Every row has a hidden score from 0 to 40. What is each row's score? 20 is about the middle. The score is a weighted sum of the row's numbers plus the product of two more (or one squared), each taken from its middle value.
[ 0.38  0.39  0.44 -0.99 -0.11  1.44 -0.29 -0.63 -0.94  0.03 -0.61  0.2
 -0.88 -0.91 -0.4   1.06] >> 11
[ 1.32 -0.65  1.51 -1.96 -1.22  0.76  0.8  -1.57 -1.76 -0.38  0.3  -0.6
 -0.13 -0.1   0.42  2.13] >> 18
[ 0.23 -0.57 -1.03  1.12 -0.22 -0.28 -0.64  1.29 -0.08  0.83 -0.62  1.59
 -0.12  0.13 -0.03 -0.29] >> 23
[-2.35  1.97 -0.7   1.47  2.53  1.35 -0.42  0.55  2.32 -1.02 -1.29 -0.31
 -0.95 -0.52 -2.33 -2.32] >> 12
[ 0.08 -0.8  -0.95  1.11 -0.14 -0.52 -0.33  1.08 -0.07  0.71 -0.7   1.85
 -0.12  0.19  0.14 -0.16] >> 21
[-1.2   0.93  0.54  0.27  1.5   0.53  0.78 -0.77  1.43 -1.91 -0.06 -1.24
  0.38  0.76 -1.27 -1.19] >> 21
[ 0.1  -0.45 -0.14 -0.83 -0.96 -0.99  0.74 -0.48 -0.62  0.54  0.6   0.01
  0.1  -0.49  1.43  0.52] >> 19
[-0.43 -0.08 -0.42 -0.61 -0.7  -0.87  0.57 -0.2  -0.32  0.64  0.22  0.48
 -0.17 -0.78  1.08  0.2 ] >> 22
[ 0.17  0.68  0.16 -1.34 -0.02  1.43 -0.55 -0.39 -0.43  0.8  -0.58  0.27
 -1.32 -1.26 -0.34  0.87] >> 14
[-0.15  0.54 -0.97  1.52  0.76  0.02 -1.85  1.5   0.69  0.97 -0.24  0.25
 -0.27 -0.42 -0.36 -1.18] >> 14
[-0.04  0.73  0.15 -0.45  0.29  1.48 -0.56 -0.3  -0.58  0.1  -1.02  0.27
 -1.18 -1.11 -0.53  0.62] >> 11
[ 0.31 -0.8   0.2  -1.28 -1.26 -1.15  1.03 -0.8  -0.85  0.38  0.96 -0.23
  0.47 -0.26  1.63  0.86] >> 19
[ 0.47  0.21  0.7  -1.22 -0.49  1.47 -0.01 -0.37 -1.08  0.25 -0.62  0.23
 -0.99 -0.96 -0.56  1.11] >> 25
[-1.51  1.02 -1.62  0.72  0.48 -0.02 -0.67  1.11  0.61  1.46 -1.04  1.42
 -1.52 -1.89  0.08 -1.02] >> 19
[ 1.39 -1.18  0.74 -0.33 -1.11 -1.41  0.21 -0.41 -0.68 -0.21  1.46 -1.32
  1.56  1.12  1.29  0.75] >> 15
[ 0.02  0.33 -0.7   1.25  0.43 -0.25 -1.53  1.13  0.5   0.84  0.04  0.13
  0.14 -0.03 -0.18 -0.75] >> 20
[-2.56  2.19 -0.86  1.74  2.78  1.46 -0.38  0.48  2.39 -1.39 -1.25 -0.26
 -0.84 -0.61 -2.36 -2.33] >> 21
[-0.81  0.46  0.82 -0.09  0.96  0.26  1.14 -0.89  1.14 -1.85  0.3  -1.52
  0.73  1.08 -0.92 -0.82] >> 17
[ 0.98 -0.77  0.02  0.23 -0.61 -0.82 -0.61  0.14 -0.27  0.26  0.91 -0.54
  1.07  0.94  0.62  0.3 ] >> 25
[-1.02  0.7   0.64 -0.03  1.13  0.49  0.83 -0.74  1.41 -1.54  0.16 -1.18
  0.36  0.75 -1.17 -1.12] >> 21
[ 1.32 -0.85  0.48 -0.06 -0.84 -1.06 -0.22  0.03 -0.51  0.05  1.34 -0.98
  1.31  1.02  0.97  0.48] >> 27
[-0.43 -0.22 -1.63  1.65  0.38 -0.04 -1.09  1.79  0.46  1.16 -1.22  2.13
 -0.83 -0.46 -0.38 -0.78] >> 18
[-0.24 -0.15  1.57 -1.1   0.29 -0.13  2.09 -1.65  0.66 -2.21  1.02 -1.97
  1.21  1.65 -0.53 -0.18] >> 30
[ 1.52 -2.03  0.24 -0.11 -1.52 -1.15  0.83  0.05 -1.2   0.03  0.41  0.85
  0.95  1.51  0.9   1.16] >> 33
[ 0.04  0.43 -0.56  1.04  0.29 -0.12 -1.4   1.06  0.57  0.75  0.18  0.06
  0.01 -0.09 -0.23 -0.85] >> 23
[ 0.71 -0.12  1.03 -1.31 -0.91  1.3   0.44 -0.67 -1.42 -0.08 -0.46 -0.05
 -0.86 -0.58 -0.28  1.37] >> 16
[-0.46  0.97 -1.29  1.78  1.06  0.27 -2.16  1.63  1.03  1.2  -0.52  0.57
 -0.58 -0.65 -0.7  -1.25] >> 18
[ 1.33 -0.48  1.42 -2.37 -1.18  0.6   0.71 -1.67 -1.48 -0.2   0.6  -0.75
 -0.11  0.05  0.62  1.96] >> 18
[ 1.44 -1.89  0.23 -0.09 -1.46 -1.23  0.98  0.21 -1.23 -0.01  0.35  0.68
  0.91  1.49  1.03  1.  ] >> 28
[-0.42 -0.07 -0.42 -0.58 -0.73 -0.79  0.54 -0.16 -0.32  0.72  0.28  0.37
 -0.3  -0.84  1.18  0.24] >> 20
[ 1.49 -1.05  0.51 -0.01 -0.96 -1.06 -0.08 -0.01 -0.45  0.    1.16 -0.88
  1.21  1.11  1.04  0.39] >> 21
[ 0.26 -0.72  0.19 -1.23 -1.36 -1.27  1.2  -0.8  -0.85  0.42  0.98 -0.09
  0.36 -0.14  1.6   0.95] >> 28
[ 1.38 -0.53  1.43 -2.19 -1.28  0.71  0.69 -1.54 -1.74 -0.34  0.47 -0.61
 -0.08  0.02  0.6   2.02] >> 16
[ 0.24  0.4   0.53 -1.04 -0.21  1.42 -0.16 -0.55 -0.99  0.07 -0.72  0.3
 -0.95 -0.96 -0.46  1.09] >> 17
[-1.07  0.58 -1.06  0.1  -0.13 -0.59 -0.03  0.37  0.17  1.1  -0.26  1.13
 -0.8  -1.44  0.7  -0.21] >> 26
[-1.54  1.2   0.22  1.    1.82  0.78  0.36 -0.47  1.51 -1.83 -0.48 -0.95
  0.15  0.31 -1.46 -1.37] >> 14
[-0.06  0.22 -0.58  1.17  0.35 -0.25 -1.32  1.14  0.66  0.78  0.04 -0.06
  0.13 -0.19 -0.13 -0.77] >> 15
[ 0.9  -0.32  1.22 -1.78 -0.79  1.02  0.39 -1.32 -1.26 -0.19  0.09 -0.36
 -0.35 -0.27  0.27  1.71] >> 17
[-1.52  1.17 -1.57  0.67  0.55  0.24 -0.84  0.95  0.6   1.54 -0.9   1.27
 -1.43 -1.89  0.07 -0.8 ] >> 22
[ 0.96 -0.19  1.09 -2.05 -0.77  0.95  0.36 -1.29 -1.26 -0.07  0.3  -0.44
 -0.39 -0.24  0.3   1.64] >> 15
[-0.3  -0.04 -0.48 -0.74 -0.74 -0.76  0.52 -0.2  -0.33  0.83  0.34  0.34
 -0.32 -0.82  1.05  0.36] >> 26
[ 1.57 -1.21  0.9  -0.31 -1.05 -1.35  0.04 -0.32 -0.78 -0.17  1.53 -1.19
  1.58  1.41  1.19  0.71] >> 30
[-0.54  0.84 -1.31  1.79  1.06  0.22 -2.21  1.68  1.13  1.18 -0.57  0.65
 -0.52 -0.78 -0.65 -1.33] >> 13
[-1.29  1.03  0.39  0.2   1.32  0.62  0.6  -0.33  1.5  -1.23 -0.07 -0.97
  0.04  0.42 -1.49 -1.26] >> 25
[ 0.27 -0.8  -0.9   1.07 -0.25 -0.43 -0.53  1.16 -0.08  0.8  -0.78  1.61
 -0.26  0.1   0.06 -0.2 ] >> 15
[-0.43  0.01  1.58 -1.01  0.48  0.03  2.11 -1.76  0.81 -2.6   0.87 -2.05
  1.17  1.65 -0.63 -0.4 ] >> 23
[-1.85  1.43  0.    0.42  1.84  0.96  0.39 -0.19  2.04 -1.43 -0.58 -0.8
 -0.36  0.06 -1.81 -1.68] >> 17
[-0.18  0.88 -0.03 -0.24  0.28  1.76 -0.77  0.11 -0.51  0.47 -1.2   0.75
 -1.57 -1.64 -0.96  0.59] >> 7
[ 0.14 -0.31 -1.18  1.15  0.08 -0.59 -0.96  1.17  0.13  0.9  -0.22  1.04
 -0.07 -0.06  0.24 -0.44] >> 23
[-2.3   1.7   0.32  0.06  2.1   1.29  1.04 -0.5   2.4  -1.95 -0.88 -1.08
 -0.39  0.25 -2.28 -2.12] >> 19
[ 1.26 -1.53 -0.14 -0.04 -0.86 -0.87 -0.02  0.19 -0.68  0.19  0.25  0.5
  0.79  0.93  0.93  0.56] >> 21
[-0.02 -0.51 -1.08  1.07  0.08 -0.43 -0.86  1.12  0.1   0.78 -0.37  1.29
 -0.23  0.04  0.24 -0.37] >> 24
[ 1.71 -1.26  0.79 -0.35 -0.98 -1.27 -0.06 -0.57 -0.74 -0.21  1.57 -1.07
  1.6   1.51  1.2   0.97] >> 31
[ 0.47  0.38  0.5  -1.   -0.24  1.4  -0.06 -0.57 -1.04  0.03 -0.78  0.2
 -1.   -0.93 -0.49  1.05] >> 11
[-0.95  0.46 -1.04 -0.01 -0.05 -0.33 -0.18  0.33  0.18  1.11 -0.27  0.91
 -0.9  -1.36  0.55 -0.31] >> 25
[-1.92  1.43  0.32  0.04  1.84  1.05  0.78 -0.15  2.04 -1.35 -0.63 -0.93
 -0.35  0.31 -1.92 -1.79] >> 31
[-1.15  0.8   0.53 -0.1   1.15  0.45  1.   -0.76  1.44 -1.62  0.18 -1.21
  0.4   0.72 -1.22 -1.18] >> 22
[-0.34  0.99 -0.18 -0.42  0.37  1.89 -0.83 -0.04 -0.47  0.57 -1.19  0.57
 -1.54 -1.59 -0.89  0.5 ] >> 7
[-0.97  0.58 -1.06 -0.09 -0.14 -0.4  -0.1   0.42  0.19  1.08 -0.36  0.9
 -0.91 -1.41  0.57 -0.3 ] >> 24
[-1.41  1.07  0.38  0.4   1.51  0.68  0.43 -0.39  1.56 -1.36 -0.29 -1.02
  0.15  0.33 -1.52 -1.35] >> 15
[ 0.57 -1.01  0.46 -1.64 -1.45 -1.39  1.58 -1.05 -1.09  0.09  1.17 -0.48
  0.72  0.13  1.85  1.19] >> 24
[-1.59  1.21 -1.57  0.6   0.5   0.07 -0.82  0.99  0.73  1.53 -1.01  1.36
 -1.43 -2.08  0.06 -0.89] >> 15
[ 0.69 -0.42 -0.11  0.6  -0.19 -0.72 -0.87  0.6  -0.13  0.42  0.68 -0.33
  0.66  0.52  0.54 -0.13] >> 22
[-0.34  1.04 -0.31 -0.45  0.63  1.71 -1.04 -0.13 -0.2   0.57 -1.02  0.48
 -1.47 -1.62 -0.74  0.4 ] >> 7
[ 1.56 -1.99  0.18 -0.19 -1.32 -1.11  0.7   0.   -1.14  0.04  0.5   0.64
  1.04  1.38  0.94  1.07] >> 30
[ 0.13  0.7   0.37 -0.36  0.22  1.71 -0.27 -0.08 -0.89 -0.07 -1.33  0.51
 -1.32 -1.24 -0.85  0.72] >> 4
[-0.35 -0.1  -0.38 -0.63 -0.65 -0.79  0.51 -0.22 -0.36  0.76  0.29  0.46
 -0.16 -0.69  1.16  0.21] >> 26
[ 1.34 -1.75  0.13 -0.16 -1.32 -1.4   0.71  0.06 -1.01  0.01  0.52  0.42
  1.18  1.28  1.19  0.88] >> 20
[ 0.22 -0.45 -1.18  1.1  -0.02 -0.36 -0.83  1.24  0.09  0.8  -0.62  1.27
 -0.19  0.12  0.19 -0.32] >> 21
[ 1.84 -2.2   0.63 -0.52 -1.62 -1.26  0.86 -0.36 -1.25 -0.22  0.92  0.19
  1.32  1.74  1.34  1.33] >> 30
[-0.86  1.75 -0.91 -0.09  1.03  2.16 -1.57  0.45  0.3   1.06 -1.74  1.1
 -2.18 -2.11 -1.13 -0.09] >> 3
[ 1.24 -0.86  0.58 -0.01 -0.8  -1.06 -0.13 -0.03 -0.34  0.02  1.16 -1.02
  1.4   1.02  0.94  0.31] >> 21
[ 0.11 -0.75  0.12 -1.28 -1.24 -1.29  1.22 -0.74 -0.91  0.36  0.9  -0.15
  0.45 -0.15  1.58  1.  ] >> 23
[-0.33 -0.12 -1.52  1.56  0.37  0.2  -1.07  1.71  0.44  1.16 -1.38  2.13
 -0.83 -0.32 -0.59 -0.74] >> 22
[-0.43  0.13  1.01 -0.14  0.55 -0.06  1.16 -1.24  0.66 -1.96  0.74 -1.63
  1.07  1.23 -0.46 -0.37] >> 20
[-0.81  0.6   0.94 -0.29  0.96  0.29  1.28 -1.14  1.2  -2.03  0.37 -1.58
  0.54  1.07 -0.99 -0.87] >> 21
[-0.05  0.31 -0.71  1.16  0.53 -0.2  -1.34  1.03  0.7   0.76  0.01 -0.01
  0.2  -0.25 -0.21 -0.85] >> 13
[ 0.42 -0.15 -0.04  0.58  0.04 -0.55 -0.76  0.43  0.14  0.35  0.67 -0.5
  0.72  0.3   0.32 -0.16] >> 20
[ 0.63  0.09  0.89 -0.95 -0.32  1.29  0.29 -0.81 -1.29 -0.38 -0.6  -0.04
 -0.61 -0.75 -0.14  1.31] >> 3
[ 0.02  0.44 -0.65  1.24  0.44 -0.22 -1.41  1.21  0.55  0.8  -0.1   0.1
  0.09 -0.08 -0.01 -0.74] >> 14
[ 1.47 -1.09  1.08 -0.33 -0.98 -1.18  0.08 -0.56 -0.61 -0.2   1.56 -1.25
  1.66  1.33  1.2   0.75] >> 27
[-1.58  1.12 -1.69  0.54  0.57 -0.02 -0.74  0.98  0.74  1.47 -0.93  1.45
 -1.44 -1.9   0.08 -0.89] >> 26
[ 0.91 -1.27 -0.29  0.1  -0.72 -1.17  0.13  0.25 -0.67  0.36  0.56  0.44
  0.79  0.77  1.1   0.62] >> 25
[-0.68  0.35 -0.77 -0.27 -0.42 -0.69  0.4   0.15 -0.03  0.86  0.07  0.67
 -0.55 -0.99  0.87  0.03] >> 26
[-0.75  1.54 -0.63 -0.02  0.74  2.22 -1.23  0.65  0.07  1.   -1.82  1.3
 -2.3  -2.1  -1.52 -0.03] >> 5
[ 0.5  -0.23 -0.01  0.49 -0.14 -0.6  -0.88  0.49  0.06  0.33  0.71 -0.37
  0.72  0.34  0.38 -0.12] >> 22
[-0.68  1.45 -0.63 -0.02  0.82  2.3  -1.17  0.77 -0.02  1.01 -1.87  1.28
 -2.36 -2.07 -1.5  -0.04] >> 3
[ 0.68 -0.25 -0.14  0.57 -0.01 -0.59 -1.07  0.53  0.12  0.33  0.68 -0.48
  0.72  0.58  0.46 -0.03] >> 23
[ 0.57 -0.22  0.14  0.62  0.04 -0.59 -0.75  0.5   0.08  0.36  0.7  -0.43
  0.73  0.48  0.53 -0.24] >> 22
[-0.16  0.94  0.02 -0.83  0.34  1.78 -0.78 -0.18 -0.36  0.65 -0.99  0.67
 -1.61 -1.46 -0.72  0.57] >> 8
[ 1.22 -1.59 -0.07  0.23 -1.1  -1.12  0.39  0.26 -1.    0.2   0.34  1.04
  0.72  0.94  0.82  0.67] >> 29
[ 0.07  0.34 -0.66  1.16  0.52 -0.25 -1.41  0.97  0.6   0.85  0.28  0.1
  0.05 -0.12 -0.17 -0.75] >> 24
[-0.14  1.03  0.01 -0.46  0.36  1.89 -0.62  0.19 -0.56  0.52 -1.28  0.68
 -1.61 -1.49 -1.04  0.59] >> 9
[ 0.14 -0.71  0.08 -1.18 -1.34 -1.16  0.93 -0.73 -0.97  0.36  0.91 -0.15
  0.23 -0.22  1.77  0.92] >> 27
[ 0.25 -0.64  0.2  -1.3  -1.27 -1.17  1.12 -0.87 -0.83  0.4   0.88 -0.18
  0.25 -0.24  1.55  1.  ] >> 26
[-0.12 -0.29 -0.06 -0.81 -1.   -1.09  0.94 -0.52 -0.55  0.56  0.65  0.23
  0.17 -0.51  1.44  0.62] >> 22
[-2.09  1.98 -0.88  2.09  2.64  1.21 -1.    0.82  2.04 -0.82 -1.11  0.02
 -0.59 -0.72 -2.01 -2.17] >> 10
[ 0.48 -0.09  0.01  0.61 -0.09 -0.59 -0.86  0.47  0.18  0.37  0.72 -0.59
  0.68  0.45  0.25 -0.19] >> 24
[ 1.6  -2.15  0.39 -0.35 -1.57 -1.66  0.94 -0.37 -1.4  -0.11  0.95  0.14
  1.39  1.46  1.54  1.34] >> 19
[-0.13 -0.47 -0.25 -0.86 -1.19 -0.9   0.65 -0.42 -0.72  0.5   0.41  0.01
 -0.22 -0.7   1.39  0.57] >> 15
[-0.58  0.19  1.13 -0.4   0.83  0.1   1.56 -1.36  0.94 -2.32  0.59 -1.83
  0.96  1.35 -0.73 -0.45] >> 17
[-2.3   2.01 -0.68  1.42  2.63  1.39 -0.4   0.55  2.31 -0.97 -1.2  -0.21
 -0.92 -0.53 -2.28 -2.26] >> 12
[-0.42  0.1   1.16 -0.78  0.5   0.02  1.49 -1.32  1.02 -1.85  0.8  -1.74
  1.03  1.47 -0.66 -0.42] >> 28
[-1.62  1.15 -1.44  0.46  0.47  0.28 -0.75  1.09  0.74  1.47 -1.05  1.26
 -1.5  -2.03 -0.02 -0.94] >> 11
[ 1.09 -1.38 -0.18 -0.01 -0.84 -1.09 -0.01  0.12 -0.66  0.3   0.56  0.47
  0.74  0.93  0.84  0.55] >> 33
[-0.2   1.03 -0.19 -0.61  0.5   1.74 -0.97 -0.13 -0.28  0.62 -1.09  0.54
 -1.56 -1.41 -0.77  0.54] >> 9
[ 0.53 -1.03  0.49 -1.43 -1.5  -1.52  1.51 -1.04 -1.07  0.13  1.16 -0.4
  0.61  0.21  1.9   1.15] >> 25
[-0.51  0.01 -1.63  1.72  0.28 -0.23 -0.93  1.89  0.4   1.16 -1.27  2.35
 -0.81 -0.48 -0.42 -0.84] >> 24
[ 0.18 -0.57  0.14 -1.17 -1.16 -1.23  1.01 -0.89 -0.83  0.39  0.83 -0.17
  0.35 -0.39  1.57  1.01] >> 19
[ 0.72 -1.37 -0.52  0.51 -0.55 -0.84  0.01  0.52 -0.62  0.32 -0.13  0.96
  0.38  0.67  0.75  0.31] >> 16
[-0.67  0.22  1.29 -0.89  0.87  0.15  1.8  -1.44  1.1  -2.21  0.65 -1.9
  0.92  1.38 -0.77 -0.72] >> 26
[-0.91  0.55 -1.06 -0.01 -0.07 -0.44 -0.23  0.35  0.09  1.18 -0.24  0.85
 -0.8  -1.35  0.66 -0.39] >> 29
[ 1.19 -1.86  0.22  0.18 -1.43 -0.87  0.78  0.43 -1.04  0.18 -0.03  1.2
  0.43  1.18  0.56  0.88] >> 30
[-0.43  0.92 -1.3   1.79  1.01  0.14 -2.13  1.81  0.99  1.24 -0.54  0.7
 -0.5  -0.78 -0.58 -1.33] >> 16
[ 1.38 -0.9   0.49 -0.12 -0.71 -1.08 -0.2  -0.23 -0.39  0.04  1.3  -0.93
  1.32  0.95  0.84  0.41] >> 28
[ 1.18 -0.99  0.5  -0.05 -0.8  -1.08 -0.28 -0.11 -0.41  0.1   1.08 -1.04
  1.23  1.03  0.97  0.36] >> 18
[ 0.91 -0.62  0.27  0.23 -0.4  -0.82 -0.55  0.19 -0.09  0.18  0.94 -0.76
  0.88  0.77  0.62  0.09] >> 27
[-2.33  2.03 -0.7   1.3   2.38  1.35 -0.41  0.48  2.41 -0.84 -1.09 -0.19
 -0.92 -0.53 -2.16 -2.31] >> 15
[ 1.64 -1.35  0.72 -0.53 -1.2  -1.42  0.15 -0.41 -0.66 -0.08  1.58 -1.05
  1.72  1.5   1.29  0.85] >> 35
[ 1.72 -1.44  0.67 -0.36 -1.02 -1.24  0.07 -0.44 -0.85 -0.15  1.53 -0.86
  1.66  1.55  1.23  0.88] >> 31
[ 0.49  0.33  0.55 -1.46 -0.41  1.36 -0.12 -0.71 -0.88  0.51 -0.28  0.05
 -1.   -0.84 -0.26  1.07] >> 8
[-0.68  0.83 -1.21  1.74  1.04  0.25 -2.04  1.59  1.16  1.18 -0.5   0.46
 -0.45 -0.82 -0.54 -1.45] >> 7
[ 0.79 -0.36  0.05  0.57 -0.15 -0.64 -0.99  0.51  0.14  0.4   0.74 -0.49
  0.68  0.44  0.52 -0.11] >> 23
[ 0.2   0.6   0.29 -1.1  -0.16  1.47 -0.34 -0.2  -0.61  0.64 -0.88  0.39
 -1.35 -1.1  -0.55  0.86] >> 21
[ 0.3  -0.63  0.08 -1.24 -1.38 -1.22  1.09 -0.86 -0.83  0.25  0.8  -0.14
  0.33 -0.12  1.62  0.92] >> 30
[-0.18  1.06 -0.01 -0.64  0.31  1.82 -0.71  0.04 -0.52  0.59 -1.25  0.76
 -1.54 -1.46 -0.91  0.57] >> 13
[ 0.78 -1.42 -0.36  0.51 -0.83 -0.86  0.27  0.65 -0.64  0.36 -0.21  1.16
  0.37  0.91  0.5   0.36] >> 23
[-0.2   0.97  0.01  0.03  0.51  1.88 -0.64  0.2  -0.69  0.18 -1.6   0.74
 -1.65 -1.5  -1.02  0.35] >> 4
[ 0.61  0.05  1.02 -1.2  -0.62  1.23  0.3  -0.79 -1.35 -0.22 -0.49 -0.04
 -0.63 -0.62 -0.26  1.42] >> 16
